(in the rows, 100 means zero)
Rotation paths and how fast each direction turns (degrees each step)
Each turn is a multiple of 5 degrees from 10 to 175, or 0.
Each row of a path follows its step; steps can be skipped.
path 1
step 0: 137; 117; 81; 87; 70; 84; 133; 100; 128; 71; 68; 79; 101; 110; 140; 81; 96; 85; 101; 62; 96; 127; 124; 98; 116; 136; 114; 106; 112; 130; 83; 110; 118; 97; 105; 113; 94; 121; 91; 142; 98; 127; 104; 60; 78; 104
step 1: 108; 97; 119; 25; 121; 84; 91; 118; 113; 101; 110; 86; 90; 127; 102; 103; 114; 140; 75; 119; 55; 87; 89; 118; 119; 97; 110; 126; 118; 126; 77; 99; 108; 94; 87; 98; 136; 93; 86; 89; 133; 117; 73; 108; 122; 122
step 2: 112; 111; 79; 140; 109; 60; 91; 93; 123; 115; 126; 128; 119; 74; 104; 107; 126; 98; 102; 98; 76; 91; 97; 109; 90; 75; 83; 99; 121; 126; 129; 107; 93; 113; 105; 87; 91; 125; 121; 116; 104; 109; 96; 117; 110; 188
step 3: 93; 104; 107; 96; 95; 100; 134; 82; 103; 113; 109; 97; 136; 49; 59; 78; 108; 82; 85; 89; 102; 76; 107; 105; 108; 57; 99; 95; 154; 119; 127; 82; 114; 99; 73; 117; 99; 91; 118; 102; 126; 89; 102; 92; 111; 41
step 4: 94; 102; 95; 123; 135; 104; 81; 102; 120; 108; 78; 93; 136; 103; 60; 137; 50; 127; 110; 103; 113; 169; 81; 104; 98; 109; 114; 102; 96; 110; 136; 92; 85; 84; 110; 95; 113; 93; 105; 115; 98; 83; 63; 70; 100; 86
step 5: 125; 133; 115; 99; 145; 90; 102; 100; 100; 101; 92; 106; 115; 96; 119; 88; 102; 122; 85; 44; 124; 86; 90; 103; 84; 69; 94; 118; 71; 87; 85; 103; 123; 112; 154; 123; 103; 105; 40; 103; 90; 92; 117; 82; 79; 84
step 6: 84; 89; 103; 108; 106; 122; 73; 108; 80; 105; 81; 137; 123; 134; 108; 101; 136; 141; 70; 80; 90; 71; 62; 94; 96; 113; 134; 104; 98; 90; 113; 125; 72; 118; 65; 73; 104; 120; 90; 65; 87; 118; 91; 120; 114; 75
step 7: 101; 99; 56; 130; 78; 119; 119; 122; 117; 112; 134; 130; 87; 101; 71; 52; 127; 99; 98; 133; 126; 118; 103; 91; 67; 109; 112; 103; 92; 92; 95; 122; 105; 123; 104; 54; 84; 98; 83; 146; 98; 90; 128; 94; 108; 106
step 8: 77; 68; 148; 104; 99; 94; 118; 91; 108; 65; 92; 85; 81; 69; 88; 50; 95; 82; 101; 116; 97; 101; 115; 96; 116; 96; 112; 140; 61; 88; 100; 112; 107; 61; 79; 80; 91; 119; 98; 107; 122; 102; 69; 130; 82; 62
step 9: 89; 96; 109; 105; 134; 62; 92; 95; 81; 82; 111; 114; 87; 136; 77; 113; 71; 66; 127; 112; 103; 110; 104; 95; 112; 105; 111; 67; 110; 84; 68; 66; 107; 75; 99; 74; 99; 117; 63; 107; 46; 115; 65; 92; 119; 126
step 11: 84; 93; 119; 112; 75; 154; 95; 109; 76; 121; 74; 85; 77; 94; 94; 101; 71; 100; 106; 109; 94; 106; 108; 96; 79; 117; 117; 101; 120; 141; 125; 116; 109; 119; 65; 128; 99; 114; 92; 82; 86; 166; 107; 84; 134; 121
Speeds:
103; 103; 93; 100; 101; 109; 95; 101; 85; 101; 99; 98; 112; 102; 107; 112; 101; 113; 95; 102; 103; 102; 104; 95; 92; 107; 92; 102; 91; 99; 97; 98; 102; 104; 97; 109; 92; 102; 95; 109; 102; 112; 103; 99; 96; 89
55
93; 103; 89; 103; 110; 97; 110; 106; 95; 96; 100; 89; 97; 95; 102; 102; 109; 105; 101; 97; 95; 104; 115; 104; 97; 102; 98; 99; 111; 102; 110; 94; 100; 99; 98; 112; 110; 100; 100; 92; 107; 103; 93; 96; 102; 109
35
98; 105; 102; 105; 103; 97; 98; 106; 103; 102; 107; 98; 93; 97; 105; 103; 102; 90; 99; 87; 106; 88; 91; 96; 102; 101; 99; 99; 100; 99; 111; 99; 101; 88; 99; 110; 97; 103; 97; 107; 92; 111; 97; 118; 99; 99
115
93; 94; 98; 92; 96; 104; 95; 104; 98; 102; 98; 87; 105; 102; 89; 99; 106; 104; 110; 99; 104; 95; 90; 98; 110; 100; 96; 93; 99; 106; 95; 98; 97; 95; 104; 97; 101; 115; 101; 91; 102; 108; 96; 96; 117; 92
140
99; 100; 102; 99; 108; 98; 95; 98; 88; 99; 103; 116; 105; 99; 105; 96; 102; 101; 108; 91; 95; 83; 106; 100; 101; 100; 99; 87; 101; 97; 101; 92; 86; 113; 100; 96; 101; 102; 106; 105; 104; 98; 103; 103; 106; 104
95
